In the rows, zero is written as 128.
Rotation paths and how fast each direction turns (degrees a step)
Each turn is a multiple of 5 degrees from 10 to 175, or 0.
Each row of a path follows its step; steps can be skipped.

step 0: [122 118 130 118 123 127 138 115 127 138 132 130 117 142 130 119 133 121
 133 121 137 126 131 124 127 125 116 129 152 110 126 133 126 131 128 121
 119 128]
step 2: [127 123 124 128 137 129 122 129 132 137 143 114 127 125 134 117 126 120
 138 123 126 124 127 131 129 126 105 124 119 127 125 127 118 123 116 117
 143 142]
step 3: [132 141 123 135 119 127 120 120 118 127 123 121 134 124 128 135 124 120
 129 132 115 132 123 122 103 133 122 140 131 140 125 137 127 143 131 125
 136 122]
step 4: [109 133 125 137 121 130 133 131 133 139 144 127 129 136 130 138 114 112
 128 137 144 125 114 129 133 122 125 125 139 125 137 122 130 128 133 134
 135 125]
step 5: [131 129 139 120 136 131 132 138 118 131 121 137 127 142 128 133 121 127
 113 132 128 130 121 126 123 131 117 123 130 120 107 132 133 134 132 114
 121 113]
step 6: [128 126 133 120 135 118 127 115 142 124 138 123 113 130 115 133 122 129
 127 121 131 121 130 153 132 124 116 129 131 126 132 135 145 130 128 127
 131 132]
step 8: [123 125 114 134 121 128 138 117 112 130 144 124 125 134 122 121 136 121
 141 126 130 115 133 125 124 139 128 130 142 128 129 130 132 140 131 118
 140 135]
step 10: [122 121 132 122 135 126 120 124 133 131 135 121 121 131 130 114 128 127
 130 132 142 130 117 133 131 127 107 124 137 127 126 125 112 145 120 115
 127 115]
step 11: [121 134 134 120 141 116 126 134 136 126 121 120 136 124 126 142 113 128
 133 117 122 124 124 124 113 125 116 142 127 140 118 129 139 134 133 128
 130 129]
step 12: [117 131 120 144 130 129 118 130 136 130 150 123 121 133 128 130 120 116
 128 136 123 144 133 132 127 132 118 120 132 117 118 130 133 127 126 132
 140 139]
[123 122 131 126 132 129 129 125 136 128 128 129 127 130 129 131 132 129
 127 127 127 129 130 128 128 126 127 128 126 129 123 128 128 129 135 127
 127 127]
70
[128 130 127 132 127 123 130 129 134 125 130 129 126 127 120 133 128 128
 128 129 127 126 124 126 128 124 130 128 127 130 129 128 127 123 127 131
 128 128]
140
[132 125 129 126 132 125 123 127 126 129 128 125 135 126 126 129 130 128
 131 130 126 129 131 132 130 125 125 129 130 131 125 125 130 126 125 131
 130 127]
80
[133 130 126 129 130 129 130 127 129 130 130 134 128 125 130 128 124 125
 126 129 129 130 129 132 131 126 130 123 130 132 126 132 133 126 132 126
 126 126]
45

step 0: [117 118 121 129 125 135 130 133 116 135 138 125 132 121 116 140 122 116
 115 135 121 133 129 132 133 114 133 134 128 126 125 125 131 141 113 119
 146 131]
step 1: [124 114 108 132 114 120 136 130 117 125 125 129 127 133 132 130 134 120
 139 137 124 125 112 125 121 120 131 128 134 128 123 115 127 128 135 138
 109 124]
step 2: [129 132 135 137 124 125 122 131 138 112 124 141 131 132 132 125 139 145
 125 136 127 131 135 130 143 145 131 130 126 133 118 122 137 141 135 135
 122 115]
step 4: [135 119 131 139 130 132 128 125 119 136 137 118 123 116 133 125 124 122
 138 128 140 125 121 123 132 127 135 139 121 150 132 135 122 120 137 124
 121 147]
step 5: [142 139 135 136 124 127 131 137 127 137 127 128 113 132 120 129 130 116
 142 126 118 146 134 127 131 138 129 129 124 128 120 113 140 117 113 127
 132 128]
step 7: [132 122 137 113 133 129 119 124 131 118 136 128 136 119 136 119 127 128
 125 118 131 118 130 132 139 122 109 138 133 125 126 118 131 125 143 110
 126 124]
step 9: [119 124 120 148 129 121 139 134 111 124 130 129 130 133 125 132 128 133
 131 120 141 125 119 126 127 134 123 111 127 132 123 138 120 132 111 116
 137 126]
step 10: [120 128 123 117 141 127 125 128 126 136 119 138 135 140 136 133 149 127
 139 135 116 120 135 124 126 130 118 116 117 132 128 120 130 117 130 119
 117 126]
step 12: [130 114 126 127 122 139 134 136 126 131 130 123 106 129 136 129 128 122
 122 124 127 119 128 142 128 127 130 132 144 116 119 146 119 123 133 126
 142 127]
step 13: [135 133 134 122 134 133 146 117 127 118 124 117 121 121 118 131 145 129
 139 136 131 127 117 106 122 134 140 125 128 124 123 133 127 122 136 133
 124 129]
[128 125 133 129 126 126 134 133 126 130 129 128 128 126 128 133 130 126
 130 126 130 130 124 127 130 124 132 132 133 128 128 129 127 126 126 129
 130 130]
90
[120 127 128 132 128 124 127 130 127 130 128 127 129 128 129 127 131 135
 128 133 125 126 128 132 127 126 127 127 130 134 124 127 127 128 127 128
 127 127]
45
[123 131 126 126 129 131 130 132 128 128 126 129 127 127 129 129 127 128
 129 126 124 127 125 129 121 127 128 128 125 126 132 127 129 123 132 136
 126 130]
155
[126 128 128 125 127 130 126 130 128 129 129 125 127 125 130 127 124 132
 126 129 128 123 132 128 133 128 134 131 129 125 133 125 124 125 126 126
 127 130]
90
[126 131 127 131 130 131 123 129 128 132 126 133 128 129 128 129 127 126
 134 126 132 130 133 127 124 124 132 127 127 131 127 129 126 129 127 124
 128 131]
65
[127 128 135 125 125 133 124 128 123 131 129 125 128 129 130 126 132 131
 133 129 130 131 128 125 130 128 124 127 126 126 128 125 127 131 129 132
 126 128]
125
[127 130 126 124 130 130 131 128 126 131 131 126 121 122 125 127 129 131
 123 127 133 130 126 126 125 129 128 129 125 132 125 130 127 129 128 126
 130 128]
80
